One turning vector, and how many ticks it has turned:
The counts run from 0 to 544.
[-23   6 -19 -20 -15   4  11  13 -28 -11  18 -29  13 -16  23 -15   0 -25
   2 -36  17  -3  15   4  48  29   8  20  22   2   4 -13 -14  -6 -21 -13
  34   7  27  15  22  -1   3 -32 -27  -6  -2  21  15   5  27  -3  16  24
  -9  -2  -8 -13  -7 -30   9 -38  19 -43 -26  25  10  -6  22   4 -22 -61
  72 -31 -24 -10]
359
[-33  48 -21 -13  -5 -11  12  19   1 -12  18 -41  28 -26  27 -21  -2 -24
  -4 -18   1   2  12 -33  24  20   1   8  28 -17  19  13  16   9 -10 -54
  25 -21  11   5  15  11  23 -39  -8 -44   6  15   8 -14  26  -9  -7  28
 -20  14  -7 -11  25 -29  24 -11  45 -23  -5  23  14  -3  25   4 -26 -42
  54 -23  -8   9]
119
[-24  41 -19 -21  -7   2  13  21   8  -9  18 -55  22 -12  36 -19   3  -5
  17 -16  13 -13   5 -12  38   8  10  33  32   0  22  16  -3   3 -13 -17
  47  -2  26   3  16  -5   0 -50  -6 -27   4  -2   7   4  34  -6  20  21
 -20   2  -5  -6  21 -32   4 -31  26 -39  -7  31   5 -11  17   5 -17 -54
  62 -15 -16   0]
75
[-13  32  -3 -13   1 -12  20  10  -2 -20  -1 -22  34 -24  10 -22  20 -32
   9 -17   1  -5   0 -23  12  15  34  12  31 -24  19   8   2   3 -14 -49
  24 -20  25  18  -4  27  21 -38 -24 -32  12  26  -1   8  25  -2 -26  26
 -29  23  11  -5  17 -18  25 -15  55 -21 -20  24  27  16  27 -19 -33 -47
  30 -10 -15  13]
215
[ -2  22   6 -25 -15   5  20   8 -24 -15  17 -22  30  -2  25 -15  15 -18
  14 -23  -1 -10  17   5  55  25  31  15  -4 -29  16   3 -23   4  -5 -16
  27  10  26   6   6  13  -9 -49 -11 -16   0  -7  -6  44  39  -3  -7   9
 -32 -36 -16   0   9  -9  11 -46  21 -21 -32  16  36  -4  32  -4 -24 -30
  46 -16 -31 -13]
71
[ -2  32  -2 -23   1 -18  15   7  -3 -14  -3 -15  31 -17  12 -19  19 -38
   8 -16   5  -5   3 -30  29  15  38   9  27 -35  23   5  -2   1  -5 -49
  18 -18  27  14  -7  32  12 -44 -23 -33  13  20  -4  18  29  -8 -34  18
 -26  12  19 -13  17 -14  26 -26  57 -20 -26  21  30   7  24 -14 -25 -28
  28 -10 -21  11]
216
[ -5  25 -13 -23  11 -25  13  21 -11 -29  23 -22  31 -19  34 -26   3 -38
 -10  13  17 -19  18 -17  36   9  45   8  -5 -50 -18  -9 -27   6 -22 -38
  38 -34  32  10   8   8   0 -34 -32 -15  10   6  11   2  26  -8 -23  11
 -14  -4  -7  -1  22 -23  18 -37  43 -27 -22  43  27   2  17  -1 -28 -26
  19 -26 -12   3]
231
[-22  21 -20  -3   8   6   5  32  13 -24  31 -25  40 -31  16 -22  -1 -11
   6  -5  22 -27   3 -24  36   9  10  10  12 -10   3   4   4 -16 -14 -37
  29 -23  27  11   3  -6  -6 -30 -42 -26  12  19  20 -16  17   0  22  24
 -10  14 -16 -13  20 -27  15 -36  31 -23 -25  31  26   5   3   0 -26 -69
  46 -18   8  11]
240
[-16  34 -26 -21  19 -18  16  24 -21 -16  22 -49  23  -6  18 -26  -3 -12
   6   2  23 -35   8 -24  35  11  31  17   9 -45   2   8 -16 -14 -19 -40
  31 -36  -4 -14  18  -1   4 -28 -22 -21  12   9   7 -19  26  14 -20  33
  -8  -1 -15 -24  17 -26  30 -28  34 -25 -12  38  22 -14  33   0 -42 -24
  23 -25   6 -11]
135
[-25  25 -27   2  -2   1  -4  32   8 -18  19 -38  28 -29  16 -19 -10  -3
   8   4  19 -22   2 -11  43   6  -1  14  17  -6   9   7   0 -15 -11 -32
  38  -7  19  -8   2 -18  -4 -28 -33 -31  20  18  22 -13  20  -1  29  23
  -5  11 -24 -17  18 -29  17 -39  23 -21 -20  37  20   2  13   9 -21 -72
  53 -25   1   4]
239
[-25  38 -36   4   6 -11   9  38 -15   1  14 -37  17 -25  27 -14 -13 -22
   4  -5  12 -26   1 -39  40  13   2   4  23 -20   9   0   2 -12 -12 -56
  23 -38   6  -1   8   8   0 -40 -23 -45  22  30  32 -15  18   8  -5  20
  -6  10  -8  -9  18 -34  25 -13  42 -30 -15  17  26 -15  11  -4 -25 -31
  40 -20   2  -4]
488
[  3  36  -5 -12 -33   3   1  22   4  -9  10 -39  18  -3  33  -9  21 -28
  26  -7  -6 -14  -7  14  50  13  23   9  17 -17  26  -5 -17 -13   6 -16
  25  16  22  -7  10  -5  -7 -49  -9 -43  10 -13   4  38  39  -5  14  31
 -21 -34 -26   2  17 -11  13 -48  21 -30 -15   9  38  -2  22 -18 -28 -48
  36  -7 -13  -8]
278
[-14  22  -6   4 -11 -15  15  25 -32 -28  19 -27  28 -32  23 -22  -5 -38
  -3  -7  -5  -3  19 -14  28  19  15  -8  -9 -26   0 -10 -22  14 -21 -64
  23 -24  11   7  10  26  10 -32 -27 -34  24  17  14  12  19   9 -30  21
 -23  -5 -23   9  14 -19  12 -19  33 -18 -38  19  47  13  25 -10 -39 -28
  29 -26 -14  -3]
395
[ -3  14  -7  13 -18   3   9  31 -19 -19   1 -30  17 -27  14 -14   7 -31
  14 -24   6 -15  -3   3  19  15  14  23  21   3  10 -15 -15  -8 -33 -31
  34  -9  12  20  13   7   6 -38 -29 -44   9  29  28   3  20  15  14  33
 -14  22 -20  10   3 -35   7 -19  32 -28 -27  15  33  18  21 -22 -30 -72
  48 -20  -3   2]
7
[ -8  41  -4 -22  -3 -20  11  17 -20 -22   6  -2  25  -8  29 -23   6 -46
 -15   0  -6   0  13 -14  33  37  30  -3   3 -44   1  -9 -19   7 -10 -50
  25 -21  17  10   9  21   6 -47 -21 -29  -3   8   3  12  34 -11 -31  20
 -20  -6   0 -16  21 -20  20 -27  45 -19 -32  21  34   5  31  -3 -37 -13
  29 -24 -22   1]
26
[  1  34   2 -19 -32   1  13  26 -23  -7  -2 -46  30  -3  38  -7  -5 -17
  14 -28   1  -7 -10  -5  39  -1  11  20  36  -8  23   5  -5  -2   5 -27
  25  -4  10   5  10  16   3 -63  -2 -56  13   5  12  31  42 -12   9  30
 -24  -8 -27   8   8 -26  19 -18  39 -19   4   7  27   1  34 -14 -19 -30
  48 -13 -24   1]
116
[ -4  26 -17 -25  11 -31  10  23  -9 -36  15 -32  30 -24  24 -16   2 -32
  -9  13  25 -26  16 -11  31   5  32  17   2 -44 -16  -9 -17   1 -24 -37
  28 -31  24  14  15  12  11 -27 -27 -19   7   9  14  -6  27 -14 -13  23
  -9   6  -4   0  17 -21  22 -41  47 -19  -7  47  22   2  17   9 -24 -37
  27 -29  -6  10]
230
[-21  24 -31  -2   0  -9   6  36   7  -8  28 -19  12 -23  17 -18  19 -39
   0  -8   6 -19   5 -16  29  39  12  -1   9 -27  14 -17  -6 -14 -20 -59
   9 -26  14   3  18 -11   3 -26 -31 -34  -2   7  14 -21  17   0   3  36
 -10  -2  -7 -32  28 -14  23 -27  30 -27 -41  16  38  -8  17  -7 -36 -52
  28 -24   2   2]
284
[ -6  11 -12 -15  -6 -16  25   6 -44 -10   7 -57   3 -21   7  -7  20 -31
  27 -31  10 -18  21   0  46  10  36  32  18 -11  20  -7 -20   8 -27 -23
  26  -3  20  13   9  20  16 -17 -13 -18  23  25  -1  41  25  14 -21  16
 -25 -13   6  15  -9 -17  15 -34  34 -39 -10  32  23  -6  27 -11 -20 -45
  42  -8 -28 -11]
452
[-11  11 -10 -21   4  13   8  14  -8 -22  29 -23  35 -11  22 -34   5 -24
   9 -11  24 -15  -3  -3  39  13  38  17  14 -21 -16  -5 -23 -21 -25 -11
  48 -10  34   2  16 -13  -5 -18 -36  -5  10  14  10   2  25   6  10  23
  -7  -9 -17  -2  -1 -32  10 -49  20 -48 -15  39  16   7  13  -2 -27 -65
  38 -18  -7  -6]
523
[-21  28 -10  -7 -11  14  20   5 -37 -21  13 -16  18 -10  20 -24   8 -22
  -4 -28 -12   0   7  -1  38  41  23   2  27 -11  20   3  -5  -5  -4 -24
  34   5  -5   2  20   5   4 -31 -27 -18  -2  23  -2   8  27  28 -10  35
 -16   1 -27 -21  -6 -29  13 -24  16 -30 -39  13  23  15  39 -13 -48 -50
  58 -25  -8 -18]
17
[ -8  41 -27  -7  -6  12   6  31   9  -7  29 -39   9  -7  21   2  16 -24
  22  -7  12 -42  -5  -7  58  21  19  17  22 -18  31  -6   4 -28   9 -23
  20  -8  11  -4   7 -15  -3 -41 -15 -44   1   7   6  -3  30   9  22  28
 -11 -19 -14  -8  17 -14  24 -45  29 -13 -11  14  41 -19   8  -5 -21 -59
  46   8   4  -2]
89
[-19  17 -15  -9 -25  -2   8  16 -32   1   8 -44  20 -20  21 -13  -5 -11
  17 -28  -7   3   4 -15  74   9  -2  -1  29  -7  26  -1  -7  -7  14 -35
  23   4   0  -8   2  15   4 -29 -21 -33  36  20   5  38  38  -2  -6  25
 -19 -31 -25 -12   2 -18  23 -38  28 -30 -20  16  26  -3  30  -1 -23 -36
  47 -28 -18 -11]
399
[ -3  10 -14 -10  -4 -22  11  19 -45 -10   1 -34  11 -15   4  -3  -8 -12
  15   0  14 -20  14 -14  79  13  21  18   9 -24   7  -5 -22  -9  -1 -36
  25  -8  10  -8  -8  23  -4 -32 -23 -17  30  28  18  29  32   8 -15   4
 -18 -26  -5  -1   0 -17  25 -42  37 -18 -27  27  29 -14  16  10 -19 -27
  44 -15 -30 -17]
56
[-13  21 -17   1 -14  14  13  23  -9  -2  20 -54  21 -20  14  -3   8  -5
  35 -16   7 -28   2  -8  69   0   9  19  18   0  30   6  -4  -9   5 -26
  24   1  15  -3  -5   7  -9 -33 -14 -33  27  12  10  30  25  17  16  12
 -32 -26 -20  11  10 -20  13 -38  20 -25 -17  14  32 -12  11  -4 -10 -59
  53   1 -10  -5]
442
[ -1   7  -5   7   4 -16  11  33  -5 -15  -4 -26  38 -28  -3 -29   6 -18
  19  -7  15 -27  -1 -22  12   8  31  15   8 -20   8   3 -20 -15 -36 -49
  25 -24  16   1  -2  11  -7 -40 -41 -28  22  22  20   3  13   8  -1  24
 -22  29  -4  -8  23 -23  17 -19  38 -24 -40  26  33  15  24 -17 -32 -45
  26 -31 -11  -2]
51
[-16  41 -10 -32  -3  -1  16   4 -47 -20  14 -33  21   0  38 -27  -9 -17
  -1  -5   7  -8  10  -5  57  19  33  17  24 -33   0   7 -12  -5   1 -18
  51  -9   0 -10  20   9   7 -38 -13 -18   8  13   3  12  38  14 -20  23
 -10 -13 -26  -7  -2 -30  24 -34  26 -30  -6  32  13   0  30   5 -37 -23
  46 -15 -15 -19]
221
[ -1  35  -5  -6  -7  -7   8  20  14 -12  -5 -17  27 -12  11 -13  24 -34
  16 -11   7 -14  -3  -9  19  29  38  27  24 -13  20   1 -11   1 -29 -33
  35  -1  36   4  -3   6   3 -57 -15 -37  -7  12  11  16  26  -9   5  14
 -26  12  18  -1  24 -26  13 -35  38 -26 -37  18  25   2  14 -12 -22 -59
  46   3 -24   6]
172
[ 10  17  -5 -24 -22  -9   8  17  -7  -2 -13 -32  15 -16  10  -3  11 -22
  10 -31   4 -17 -13  -6  32   4  15  24  48  -7  32   0  -1 -13   5 -15
  16   0  12  18   0  19   7 -48 -24 -39   9  19   7  21  43 -17  10  43
 -17  18   2 -21   7 -17  20 -33  45 -24  -7  20  22   9  46 -15 -25 -47
  49 -33 -14  14]
21
[-13  16 -35 -29   0 -25  10  28 -11  -1  28 -46   1 -26  23 -10  17 -32
   6 -12  20 -27   7 -14  48  10  14   7  19 -30  14 -22  -9 -13  -6 -36
  -4 -30   7  14  20   0   8  -7 -28 -25  22  10   0  -3  28 -12  -7  42
  -4 -24  -8 -22  15  -7  29 -43  38 -41  -2  34  30 -16  27  -3 -25 -36
  20 -31   8   5]
477
[  1  16 -12  -2  -6 -14  -1  18  -9 -21 -10 -33  25 -20   8 -28   2 -15
  23   5  19 -20 -10   6  34  -2  41  29  30 -11   1   5 -27 -22 -24 -10
  55   6  28 -14   2  -1  -7 -33 -33 -26  21  19  19  18  31   6  14  21
 -12  12 -13   6   3 -34  15 -53  29 -34 -20  40  14  12  15 -13 -23 -62
  30 -13 -11  -6]
333
[  0   7  -4   3   5 -17  15  19  -7 -17   4 -27  31 -36 -11 -15  22 -23
  21  -8   7 -21  12 -22  35  13  30   6   2 -28  23  -3 -14  -6 -24 -56
   8 -14  21   4 -16  28   5 -21 -37 -27  33  23   3  23  16   6 -21  10
 -34  -1   8  -5  20  -5  28 -33  48 -15 -39  36  42   3  17 -13 -23 -50
  16 -16 -13   4]
53
[ -3  37 -17   7   3  -7  15  24  -7 -23  13 -15  18 -34   6   1  14 -32
   6  -4   3 -30  16 -15  40  24  22  15   4 -17  24 -11  -3  12 -12 -48
  25 -28  30  29  -4  27  -2 -49 -27 -33  -2  26  13  10  22  10  -3   5
 -34  14  10   4  26 -15   6 -24  40  -3 -45  22  49  -2   8  -6 -17 -47
  48  -3  -9  12]
542
[-17  33 -23   6  -8 -30  15  22 -36 -16   7 -49   8 -34  21 -12   2 -33
  12 -14   1   4  19 -13  36  14   9  11  15 -15  13  -7 -10  14 -23 -61
  23 -16   6   0  14  23  21 -25 -12 -46  31  24  14  19  22  11 -28  20
 -18 -10 -10  14  11 -25  27 -19  35 -29 -14  24  28  -6  27  -2 -25 -33
  39 -17 -16  -8]
204
[  7  18   2  -2 -10  10   1  26  11 -23  12 -12  45  -9  12 -25  18 -24
  18  -2  16 -18 -10   2  25  16  40  14   6 -18   5   1 -30 -21 -26 -23
  40   6  38  -4   0 -11 -12 -45 -36 -31   9   1  14  17  23  -1  17  26
 -19   1 -18  -3  15 -24  11 -49  29 -23 -36  22  37  15  13 -17 -31 -69
  31  -8 -14  -1]
525
[-17  37 -17 -30 -17 -12   5  10 -14  -9   5 -50  15 -10  34 -25  -2  -4
   8  -7   2  -2   0   6  50   7   9  15  37 -13  14  10 -15 -11   5 -11
  39  12   3 -20  21  -1   1 -30 -17 -30  23   2   0  19  46  -7   3  37
  -5 -16 -26 -20  11 -25  21 -52  23 -40  -1  28  10  -1  36   0 -30 -34
  44 -32  -9  -8]
31
[ 10  -7  -7   0   1 -16  13  36 -18 -17  14 -43  32 -20  -5  -2  22 -17
  27 -15  20 -40  11  -9  31   6  31  14 -11 -32  12 -14 -27 -15 -34 -53
   2 -17  14   7  -2   9   8 -23 -33 -30  27  10  12  17  24  -3  -5  23
 -23 -13 -16   1  16  -5  29 -35  36 -10 -26  25  48  -9  30 -12 -24 -42
  19 -31  -8  -4]
244
